Z: rows in 4 groups, each row roughly a mix of its group's directions (some rows in no group):
Z (131 x 10):
[[ 19  21 -30   3  16  43 -11   9  -9   3]
 [ -6  -9  13  45 -22 -11  20  -6  24  14]
 [ 11   7 -29  -9  27  33  -3  16 -32  -6]
 [-29 -10  15 -15 -20 -30  24 -12 -17 -21]
 [-29  -3   8   0 -16  -6  42 -27  20   4]
 [-46  -8 -29 -20  -1  -3 -21  -7  14   2]
 [-39  -3  -5 -14 -12 -17 -15  20 -22 -30]
 [ 34  -4 -28  14  11   9 -34  22  10   9]
 [-29 -20  -7 -46  -1 -18  -8  -7  -5 -17]
 [-28 -20   1 -19  16 -11  36 -19  22 -10]
 [ -3  -5  -4 -44   6 -12   2   2 -32 -31]
 [-32  36 -26  -3   5 -10 -10 -11  -2 -29]
 [ 32  -4  26  -8  19  -9  15  -5  39  14]
 [ -6  41 -28   7  18   5  -6 -13  -3 -31]
 [ 13   1  11 -39  29  -4 -27  16 -22   3]
 [ 38 -15  13  33 -14  11  13  -6   5  26]
 [ 19  41 -16  -4  11  -2 -16  -7  37  -7]
 [ 17  -2  33 -13  -2 -15   9  -3  48   5]
 [ 15   6  19  15  22  -3  37 -17  35  -1]
 [-22  -3 -11 -29   8  -3 -22  33 -23 -23]
 [  0  32   5  26  -9  25  26 -21  -4  25]
 [  7  43 -17  11  -5   1 -11 -18  36  -8]
 [ 28 -39  21  13   3  -1  23  22  -6  12]
 [-24 -24  14  13 -42 -10  10 -14   0  24]
 [  8  36   3  44 -13  11   7 -14  16   6]
 [  4  18 -21  33  21 -19  25 -18   0 -24]
 [-12 -22  15  27 -30 -19  24 -23   5  11]
 [ 27 -10   7  16  12  20  24  19 -22  33]
 [ 36  -2   1  28  12  25 -16  26  -1  19]
 [ -3  32 -22 -23  20  -1 -25  16  -3 -28]
 [ 17   9  12  16 -21  12  -2 -33  19  36]
 [-13 -12 -26 -29   3 -37  -2   5 -15 -26]
 [ 23   7 -35   7  37  20  -7   7 -17  13]
 [-30   0   0 -30 -17 -21  18 -27   9 -21]
 [  4  30 -15 -31  26   7 -23   0   5 -28]
 [ -7  37 -15  48  -3  11   1  -3   4   5]
 [ 39   7   2 -24  30  19  -7  26   1  -1]
 [ 25  10 -22  37  14   7 -14  32 -12  -1]
 [-39  17  -8  -5 -34  -8 -29   1  -6 -15]
 [-25  28 -13  24 -27  -9  -4 -34  -1  -2]
 [ 13 -41  15 -43   4  -1  13  -1   3   5]
 [-19  36 -30  13  12  -6   7 -23   2 -27]
 [-20   9 -13  31   0  12 -19  -1  31  33]
 [-36  -7   6 -29 -16 -22   8 -26  18 -13]
 [ -1   9   7 -26  13  -5  33 -18   0 -42]
 [ 27  13 -27  16  27  26  21  -7 -17  -5]
 [  7 -11  28  18 -19  -3  34 -19  31   5]
 [-41  16 -14 -23  -7   0 -37   8   1  -5]
 [-25  38 -11  -3 -23 -11 -28 -12   5 -19]
 [  2   7 -17   3   6  18 -38  30 -10  32]
 [-13  26 -17  39 -24   8   0 -27   6   8]
 [-40 -17   9 -26 -21 -19 -15  15 -15   5]
 [-24 -13   6 -43 -15 -23   4 -23   4 -12]
 [-12 -20  25 -27  -3 -39  14   3  -3 -22]
 [-35  22  21 -12 -18 -25 -18 -18  -3 -15]
 [ 23  18 -15  27   5  22   9 -20  30  21]
 [-28  -8  13  35  -7  12   1 -17  38  -4]
 [ 19  14 -22   1  47  12  26   4   3  -4]
 [ 26 -13   0 -30  16  -2 -34  19 -22 -11]
 [-20 -24  29 -36  -2  -2   9 -23  19   5]
 [  2   7  15 -39   3 -24   3  -4 -26 -33]
 [  3  18  -1 -40  21   2   7   8 -16 -37]
 [-10 -29  26 -32   8 -34   5  13   2 -10]
 [ 23  10 -25  22  25   1 -12  31 -22 -14]
 [ 53 -14  19  19   4   8   3  10  -4  13]
 [-15  -6  20 -20 -23   6  17 -35  25  18]
 [  9   8   3  38  -2 -19  14 -33  27  16]
 [ 34  10 -12   5  23  35 -16  11  20  14]
 [-12 -14   8 -30  -7 -28  -5   9 -15 -40]
 [ 36 -30  22   5   2   6  25  -2  11  26]
 [-12  19  -1 -43  -3  -6  -2 -21   9 -36]
 [-29  -2  17 -26 -17 -24   8 -11  -9 -34]
 [ 11  20  -6 -31  28   4  15   7 -23 -32]
 [ 12 -25 -17 -18  -6 -23 -41  22   5  -6]
 [-11 -21   5 -51  12 -18 -17   2 -10  -7]
 [ 35  -1 -10   6  16   7  -7  29 -39   6]
 [-29  -1   2   8 -15 -22  25 -35  12 -23]
 [ 11 -11  19 -24  -8 -24  22  -2 -29 -32]
 [-37  10  -3 -25 -13 -10 -34  11 -15 -16]
 [-19  28  -4   7 -23  -7 -18 -44   7   6]
 [ 23 -48   2   1  -2   0  23  26  -8   5]
 [-17 -25  -1  12 -24 -22  38   3  -6 -23]
 [-11  -8 -40  14   5  38  -8   9  15  19]
 [ -5 -26  12  34 -29 -10   3 -14  14  29]
 [  0  22  22 -41   5 -21  -8 -13   5 -27]
 [-11 -27  36 -10 -19  -2  29  -2 -25 -11]
 [-24 -17  23   0 -48 -14 -10 -13   1   1]
 [ -5  32 -23  17   8   2 -30 -17  24  21]
 [-18 -24  -1  21 -15  41  26   9   6  12]
 [-30  16   9   7 -24 -27   4 -29  24 -10]
 [ 28  12  11 -21   8   2  35  -9 -13 -33]
 [-27 -15  18 -10 -24 -26  28 -19  -8 -17]
 [ -6 -19   7  -9  16  -6  50 -22  16 -11]
 [-33   7 -15 -13   4  -5 -18  15 -37 -25]
 [-37  -2  -2 -28  -3 -24  21 -24   4 -19]
 [-27 -20  -1  13 -25 -28  31  -3  -8 -20]
 [-17  11  34   4 -20  16  18 -29  13  25]
 [-37  17   3  -7 -34 -17 -28  -6   2 -13]
 [-25 -16  20 -38 -20 -16  -5 -23  13   2]
 [ 15 -14  13  45 -16   5  19  -5  19  23]
 [ -1 -25 -29   2  41 -12 -11  23  14  -2]
 [  9 -21 -21 -16   7 -21 -41  23   4 -13]
 [-33   1  28 -19 -27 -25 -16  -5  -7 -12]
 [ 33  31  -1   0  25  32 -13  14   5   3]
 [-32  -2   0 -32 -15 -23  12 -28  12 -16]
 [-31   2 -32 -18 -10  14 -20 -28  19   4]
 [-33 -14  -4 -30   1 -38  -8  -2  -8 -17]
 [-28  -3 -25  27   1   0 -14  -3  24  34]
 [ 42  -1  -1  25   8  27 -12  25  -4  13]
 [  4 -26  17  33 -29 -16  18 -15   3  20]
 [-39 -18  -6 -33 -11 -25  -8 -14   2 -11]
 [ -8 -26  23 -45   7  -8  25   4   1 -12]
 [  8   8  11 -30  13  -4  28 -10  -6 -44]
 [-23 -26   2  -7 -29 -32 -19  23  -6 -10]
 [ 47  14  31   9  -2  13  11 -13  16   3]
 [  4  46 -10  20 -10  16  17 -19 -21   9]
 [  2  27  10  20   6  22  24 -38  17   8]
 [-14  17 -26 -18  22  -4 -21  22 -19 -29]
 [-11 -18   4  35 -21  -3  -1 -21  33  22]
 [-30  -2   7 -40  -8 -24  -3 -21  -4 -22]
 [-35  11 -28   5 -25  10 -15  11 -20 -23]
 [ 20 -22   9  37  -7   9  27   7 -16  26]
 [ 39   9  -9  15  35  14  26  -7   8  -6]
 [ 16   4  -9  27  13  27  -3  -1  20  42]
 [  7 -31  24  25 -31 -16   5  -1  -7  25]
 [ 15 -13  40   4 -14 -36  18  -9 -14  -4]
 [-31   6   7 -35  -8 -23   0 -20  -9 -28]
 [-21 -19  22 -26 -20 -21  31 -10 -12 -15]
 [-26 -15  10 -29  -7 -32 -11   4  -9 -32]
 [-29  -3  -6 -24   1 -12 -18  29 -23 -29]
 [ 26  -1 -19   7  47   9  22  14   5  -9]]
which group is each row in? (one row of each group first):
[ 16   6 -25 -14  29  26  -5  15 -36  -6]  G
[-41  19 -35 -10  20  -1 -17   9  -4   3]  E
[ 26  30  -5 -10  30  30 -20  16   3   2]  F
[-12 -20   2 -31  -8 -33 -16  12 -10 -31]  T

[ 3 12 43 25 -9 31  3 -5  6 21]  T
[-10 -18  26  -6 -33 -28  16  -2 -30  -5]  E
[-27 -19  -5 -41   5  -7 -23  -9  25   5]  F
[ 14  -6 -17  17  15  -3 -46  29   7   6]  T
[-19   0  36 -12 -12  14  21 -32  20  13]  T
[-28 -27  22   0 -38 -21   2 -12   5   4]  E
[-36  -1 -32  27 -22   4  18  -3  10 -10]  F
